One turning vector, and how many ticks it has turned:
The counts run from 0 to 585.
[-16.4  -8.0 -18.4   7.9  -2.6  28.6   7.2  -1.8   2.8  19.9  -9.7 -18.6
 -23.4   0.7  11.6   4.4   1.0  14.3 -19.6 -16.4 -21.6 -18.6 -25.2  -3.3
  -2.1  -7.5  -6.1  -9.4   4.7 -21.6 -16.1   1.2 -15.5  -5.0  13.6  21.1
  32.7   3.6  10.5   4.8   3.5  -7.2  -1.5] : 274
[-13.4  -5.9  -9.9  -7.4 -22.6 -11.3  -2.8   4.4  -9.5  12.1  -9.6  -1.5
  28.8  -4.2  23.8  -6.9  -8.0  -8.6  14.2   3.5 -13.8  19.1  -8.8 -23.2
 -13.0  24.9 -23.3   7.4  27.9  10.7  13.8  -6.5   8.2  31.0   3.6  -0.2
   6.7  -6.8  15.9 -12.8   4.0  -3.0  20.3] : 585
[  3.9 -32.7 -10.5   8.2  -9.6  18.1   1.2  19.0  -7.3 -16.3   1.9   0.1
  -1.6  22.3   7.2  -4.6  -0.7   0.1 -12.2  -1.6 -16.8  -9.1 -31.5 -10.9
 -19.2  -1.9   9.0 -21.6   4.7  -7.9   1.4  12.1   8.4  12.5  -5.0  28.1
  27.1  17.8  29.6  -6.7   8.4   2.7  -1.2] : 36
[  7.4   3.6   3.8 -12.4  -3.3  -1.3 -10.5 -11.6 -29.0  -8.2  -6.9  22.4
 -13.7  -6.4   5.1 -14.4  13.6 -23.4  -3.1   4.4   2.4  -9.4 -40.0 -10.4
  -7.7  33.0  -0.7   0.1  15.5   3.6   0.2 -17.1   0.2  12.5   3.3   3.2
  -6.0 -25.4   1.5 -14.7 -23.6 -19.3  -1.5] : 190
[-24.9  17.9  -1.7 -32.2 -18.4   4.0  -2.9  23.9 -19.6  -1.9 -21.6  -2.0
   1.0   4.1   4.8  -8.5  16.6  -4.4 -12.0  12.8 -20.4  -5.1 -21.7   2.5
  12.2  16.0   9.3   0.1  24.6 -24.5  10.7  -3.4  -0.3   7.7  -2.2  24.5
  -0.1 -24.7  -8.7   0.7   7.7  -5.6  -9.9] : 238
[-20.1  -7.1 -24.8   2.0 -13.9   5.5   7.3  12.7  10.1   2.4  -9.2 -17.3
   1.7   6.3   8.2  10.6 -15.5  12.9  -0.5 -12.6 -36.4  -9.4  -6.7 -12.4
 -20.2 -25.0  -2.3  -4.5   6.3  -6.7  -1.3   0.5  19.1   9.7   6.4   6.0
  32.4  18.9  23.4  13.0   1.0  12.2  -2.8] : 449
[-14.5  13.8 -14.3 -13.8   1.4   8.0   1.4  -9.6 -20.8  11.9 -22.1 -12.3
 -20.5  10.1  -8.0  16.4  13.1  -4.3 -35.3  21.6 -15.7  -1.4 -16.8  10.9
  -0.9   6.3   4.7   0.1  11.7 -32.7  -6.7 -15.2  -5.6  -4.7   7.1  29.9
   0.6  14.3  -2.3  21.5  -8.7  -4.2 -26.2] : 242
[  7.0 -31.9  36.9  27.9  -8.3  15.0   3.6   5.0  10.9  19.1   1.4  19.7
   3.5 -24.5   8.5 -25.0  15.8   3.5  -7.0 -20.7  -7.4  -5.4  -7.5  -4.0
   0.8  24.5 -10.2  13.3  -6.6  -4.6   4.8  -5.9   8.6  11.9   3.1  -2.9
   5.5 -21.6   5.9  -2.8  23.4 -17.8   0.1] : 549
[-12.3   3.2 -17.2  -4.0 -13.1   2.7   1.4  13.6   1.1   9.2 -20.6  -8.0
  -7.9 -10.4   9.5  -4.9  10.9  10.8 -38.2 -18.4 -18.5 -11.1  -6.3  -4.9
  -2.2  12.2  -3.8   7.7  22.0 -13.1 -16.1  -4.7   1.3   0.9   4.9   4.2
  27.8  -2.8  18.5  17.8  -8.7   2.2 -30.3] : 418
[-29.4  32.0  -6.0 -23.4  10.1   3.1 -13.4   3.3  -3.9  23.6 -13.9   2.5
  -4.9 -23.6 -15.4  -9.2   7.2  15.4  18.0 -17.9 -28.8 -10.8   8.4   4.8
  -7.2  -4.3   8.2   9.4   6.5  -8.6 -18.5 -11.4  -7.6  -3.1  21.1   9.2
   7.3 -17.6 -18.1   0.3   1.7  -2.0   8.9] : 282
[-30.5  -5.9  -7.5  24.5 -13.6 -12.5   1.7   0.7  -8.7   0.7 -11.9 -14.3
 -15.9  -5.5  39.1  10.4  -8.9 -29.4  -4.5   5.4   2.0 -13.5 -23.1  13.8
 -24.9  -1.9 -12.1 -11.8  15.3  -9.5 -13.3  11.3 -13.0  14.2  20.2  -8.2
   0.5   0.2   7.1   6.9  15.6   7.5  -4.7] : 83
[ -2.6   1.9   3.2 -10.6  11.3   7.5 -19.1   7.1 -41.0 -14.9  -0.5  12.9
 -12.8   6.1 -24.6  -0.5   6.6  -6.4 -10.3  19.0  -8.5  -5.6 -38.1   2.0
 -13.6  24.9  21.5  -5.6  -5.1  -8.2 -16.2 -11.9  -6.9   3.9  -4.4  31.6
 -11.6   1.8   4.1  -8.1  -6.5  -4.4 -12.1] : 192
[ -8.6  -9.8  -4.3   3.3  -7.3  -0.2   6.8   4.4  15.8  -2.3   4.9  -4.2
   2.5  -2.1 -12.5  10.2 -25.9  16.2  10.6  -2.0 -28.7   0.7  -3.6 -13.0
 -29.4 -15.5  -4.2  13.3  -3.9  -8.1   6.9 -20.4  35.5  11.7  -5.5  -0.2
  30.1  18.0  17.7   6.1  -7.5  13.9  -8.4] : 166
[  0.1  12.4  11.1 -23.6 -23.6   8.4   0.7  16.4   3.5   5.9 -11.8  14.1
   4.0   3.9 -10.8 -18.6  16.4  -5.0  -7.9  -7.3 -30.0  -7.8   5.9  -1.8
  -2.7 -12.1  18.7  -6.3  15.4   3.8  31.9  -8.7  34.4   3.4   3.7  -3.6
 -12.1 -18.0 -11.7  16.7  -8.6 -16.2 -18.8] : 59
[-19.1   2.0  23.6 -10.3 -16.2   5.8   9.8  16.0   2.6   6.1  -9.6   9.8
  10.8 -16.3  20.0 -26.4   5.5  -2.7   1.2  -8.6  -8.6 -12.3 -21.3 -11.5
   2.2  24.8  -8.7  18.8   3.9 -17.4   2.3  -5.9  -8.6  15.2 -10.0   4.4
  20.9 -36.9   3.1 -17.9  17.2  -3.0   0.7] : 553
[-27.9   9.9  18.9  -2.3  -9.6  -8.7  10.9   8.5 -15.5  13.7  -2.8   1.8
 -10.1 -23.1  22.1  -9.1  -7.6 -15.5   1.4  -3.7   1.7 -18.2 -24.7 -15.6
   2.7  35.2 -12.5  18.8   4.6  -0.8 -12.5  -8.9 -20.6  13.6  -1.8  -0.3
  12.8 -30.2   4.4 -21.9  15.9   4.3  -1.0] : 554
[-29.2   3.8  -5.9   7.4  -5.0  -7.1 -10.1  27.9 -30.6   1.8 -13.2 -15.0
  -1.6 -17.0   5.4   8.4  -8.1   1.4 -22.3  -3.7 -14.6  -8.6  -7.6   6.0
  -5.1  22.0  15.8   9.7  12.0   1.6 -32.3   6.2 -20.6   6.6  13.6  11.8
   3.7   7.8  21.2   9.8  20.6  20.6 -19.5] : 416
[ -5.7  16.1 -10.6  -5.2  -7.7   0.3   3.7 -13.0   8.0  26.1   0.4  -7.3
  -2.8  -5.1   8.3   4.3 -10.7  16.5 -20.8  -9.9 -15.0   5.3   0.0  -9.5
 -10.8  -9.3  -9.4  11.8  17.9  23.9   1.1 -24.1  30.2   0.9  16.8 -19.5
   6.6  -6.9  -2.0  31.6 -31.1 -18.0 -13.9] : 293
[ -0.9  10.7  26.1  -0.6 -19.1 -12.8   1.4  -2.6   2.5  -0.9   8.3   9.3
   8.5 -10.8 -11.0  -0.3 -19.2  -8.9  11.7   1.5 -13.2   5.3   1.3  -8.8
 -19.4  -6.7   6.4  13.6   0.5  24.6  25.3 -23.5  40.5  11.7   4.5 -29.2
 -23.2 -16.3 -12.4  10.9  -5.3  -9.9 -10.9] : 343
[-10.4  13.4 -15.1  -6.9   0.3   1.4   0.4  -7.9 -23.6  -1.7 -22.3  -8.6
 -32.8   7.6 -20.8  14.7   4.1 -10.2 -15.6   3.1 -22.6 -30.2 -22.2   6.3
 -19.8  -7.0  20.6 -11.0  -1.6 -13.7 -11.9 -10.3  -0.2  -1.1   1.6  16.1
   0.6   9.5   1.1   9.6 -12.7   3.9 -27.5] : 53
[ 11.2  12.2   6.3  -4.6  -1.7 -14.3 -11.6 -14.5 -14.5  26.6  -8.3  17.1
  -0.5 -23.3 -21.0  -0.1   2.4  -3.9  -4.6 -11.2 -13.5   0.0   8.4 -16.1
 -16.4  24.7   1.9  14.4  14.8  27.9  -2.8 -32.0  15.3   5.6  14.3 -11.1
 -11.8  -2.9   4.3   2.5 -22.3 -13.6 -15.2] : 11
[  1.5 -16.8  10.7  14.6 -25.8  13.0   2.7  13.0  -5.4 -20.8  15.8   0.3
  11.4  23.4  16.1   6.1 -25.5  -0.9  -1.6  24.9  -6.9  12.7 -44.0  -7.6
  -2.1   4.2  -9.1  -3.3   0.1  -5.0  27.5  -2.8  26.5  16.0  -3.9   7.3
  -0.1  -5.6   7.0   2.5  -4.3  -7.2   3.1] : 351
[ -7.6  22.9  23.6 -13.8   6.8 -15.7   0.1   4.6  -4.2  21.9  16.4   6.9
   9.6 -15.3 -12.2 -10.9 -16.1  -1.8  12.0   2.8  -8.8   3.3  10.0 -14.1
 -27.7   8.1   6.2  17.5  -0.4  32.7  -4.2 -26.3  18.3  12.3   7.6 -18.8
 -12.3 -10.2 -12.2 -10.2   7.1  -8.1   0.0] : 155
[ -2.9  -0.6  -7.5   0.8  -4.9   3.4 -10.5 -11.4 -37.7  15.5   1.6   4.1
 -20.6 -14.2  -3.3   1.7 -12.2  -1.1  -2.5  -5.3  -2.8 -12.0 -40.3 -21.2
   4.6  35.8  -2.0   6.2   0.8  20.8 -18.2  -9.6 -20.8  12.7   5.5  13.0
  -2.4  -9.8  16.9 -19.3  -4.7  -6.4   6.2] : 2
[ -4.4  -1.8 -28.2   0.5  -4.2  21.3  -9.9  -3.3 -16.8  -3.2  -6.9  -6.5
 -25.2  -0.5   7.6   0.5  -0.8  12.2 -14.6 -23.7 -13.9 -21.4 -42.6  -4.0
  -8.4  -4.2   0.9 -17.5  15.1  -5.3 -12.1  -2.7  -1.6  -3.4  16.1  15.9
  17.6  -5.7  11.8   8.1 -29.2 -12.3   1.2] : 463
[  4.8   1.5   0.3   1.7 -17.0   2.3  -2.4  25.2 -27.4  -1.9   5.0  -8.4
  -3.6 -10.4  -2.2   0.9 -14.8  15.0 -32.5 -11.2 -10.8 -15.0 -20.8 -26.3
   4.0  27.4  17.2   7.5   8.6  35.5  -7.5  -4.3   5.5   4.0   1.9  -5.9
  -1.6  -6.8  20.8  11.9 -16.0  -2.1 -24.2] : 6
[-11.4  -6.1  12.8  10.2 -16.2  12.1  -5.1 -16.9   5.3  -2.0  -6.3  18.8
 -13.6 -19.0  13.6 -18.0   5.9 -16.0  27.2 -22.8  -4.9 -22.0 -27.0  -1.5
 -11.0  -0.2 -10.5  -3.9  -1.3 -16.0  15.6  -5.9   6.5  11.6   9.3  -7.7
   7.6 -34.0  -7.0 -11.3  -5.0 -20.0  14.8] : 504
[-17.3  18.5  -9.2  -8.5  -6.7 -11.3  -0.6  -6.2 -39.1   0.7 -13.5  -4.7
 -32.0  -0.3  -2.4  14.8  -6.6 -29.0 -11.0   7.2 -12.7 -31.8 -25.6  -3.7
 -13.3  -4.1  15.4  -6.4   5.2  12.2 -11.5  -3.5 -10.1   3.6   9.8   4.3
  -9.0   7.1   8.8   3.3  -4.5   6.2 -29.4] : 52
[-11.6  -6.5  17.9  13.6 -22.0  15.5  -2.3  16.0  23.4  15.1   8.7   0.2
  26.7 -18.2  15.9  -9.7 -11.8  22.9   7.4 -15.4 -20.9  19.7   5.7  -0.4
  -5.0  -8.7 -10.1  12.4  12.1  -1.7  21.5  -5.2  28.4   7.5  13.6 -12.8
   6.1 -20.3  -1.5  18.0  14.6 -10.3  10.6] : 122
[ -2.6   4.6   8.5 -15.5 -11.3   0.3  -3.6 -12.1  10.8   0.3  -2.7  15.9
   8.0   4.3 -15.1   0.6  -3.2  -9.0  23.8  18.5 -14.6  14.8 -21.2  -6.6
 -18.9  -2.1 -15.8   7.2   5.6 -22.2  31.4 -32.5  34.8  11.5  -5.8   6.4
  -0.3 -12.6 -14.8  -5.2 -19.4 -16.2  11.1] : 346
[-10.0  -4.6  -3.9 -17.2 -17.8  -4.5  -8.9  24.0   4.9   3.4  -7.6   4.7
  42.3  -2.0   6.5  -9.4  -4.2   4.2  13.4   7.1 -26.5  23.2  -5.1 -20.4
 -11.2  14.4 -13.5   7.4  24.4 -10.8  13.9  -9.3  16.8  21.4   0.7  16.4
  15.7  -6.2  13.4  -9.5   8.6   3.3  18.8] : 584
[  2.0 -11.6   1.1  -5.2   7.2   4.5 -14.7  -9.4 -11.5   4.9 -21.6  24.8
 -21.9 -13.7 -29.3 -15.6  26.2 -14.1  16.0 -26.0 -24.1 -20.7  -5.3   6.6
 -22.1  -4.4  15.6 -12.3  -3.4 -18.4  -2.1  -3.6   2.7   2.4   7.1  21.4
   1.1   3.2   7.1 -15.6  13.6   0.1   0.5] : 44
[ -2.2  -1.1  -8.8  11.5 -12.4  -2.5   5.3  -2.2  -7.3  25.2 -22.4  -4.2
 -16.0 -22.8  14.1  -6.4  12.6  -0.8 -36.1 -25.2 -10.2 -14.8  -1.6  -4.2
  -5.1  22.5  -7.6  13.0  24.5   8.9 -14.1 -11.1  -2.6   1.6  15.9 -11.6
  13.4  -4.5  16.2  22.2  -8.7  -4.3 -30.9] : 419
[  2.5 -16.0   2.0  13.9 -11.8  -7.8   1.6 -13.2  -1.3  11.1 -19.4  15.6
 -20.1 -19.4   5.9 -10.9  13.0 -24.5   3.6 -35.1 -11.5 -33.3  -2.3 -11.1
 -28.4   0.8  -0.9  -0.7   9.6  12.7   4.1  -5.8  10.0  10.3   9.6 -14.3
   9.6  -5.0  19.7  -2.0  -4.4  -3.7 -16.3] : 42
[ -2.7 -10.0   7.3  10.7   0.3 -16.3  -9.6 -14.4 -11.3  10.7 -20.7  22.1
 -25.3 -21.0 -15.5 -11.2  17.0 -25.1  14.2 -29.1 -16.5 -26.3   3.0  -0.8
 -28.3   1.4  12.1  -7.3  -1.9   3.7  -9.2  -6.1   2.5   4.4  17.5  -1.8
  -5.7   4.5  12.2 -10.3  10.0  -1.9  -7.9] : 43
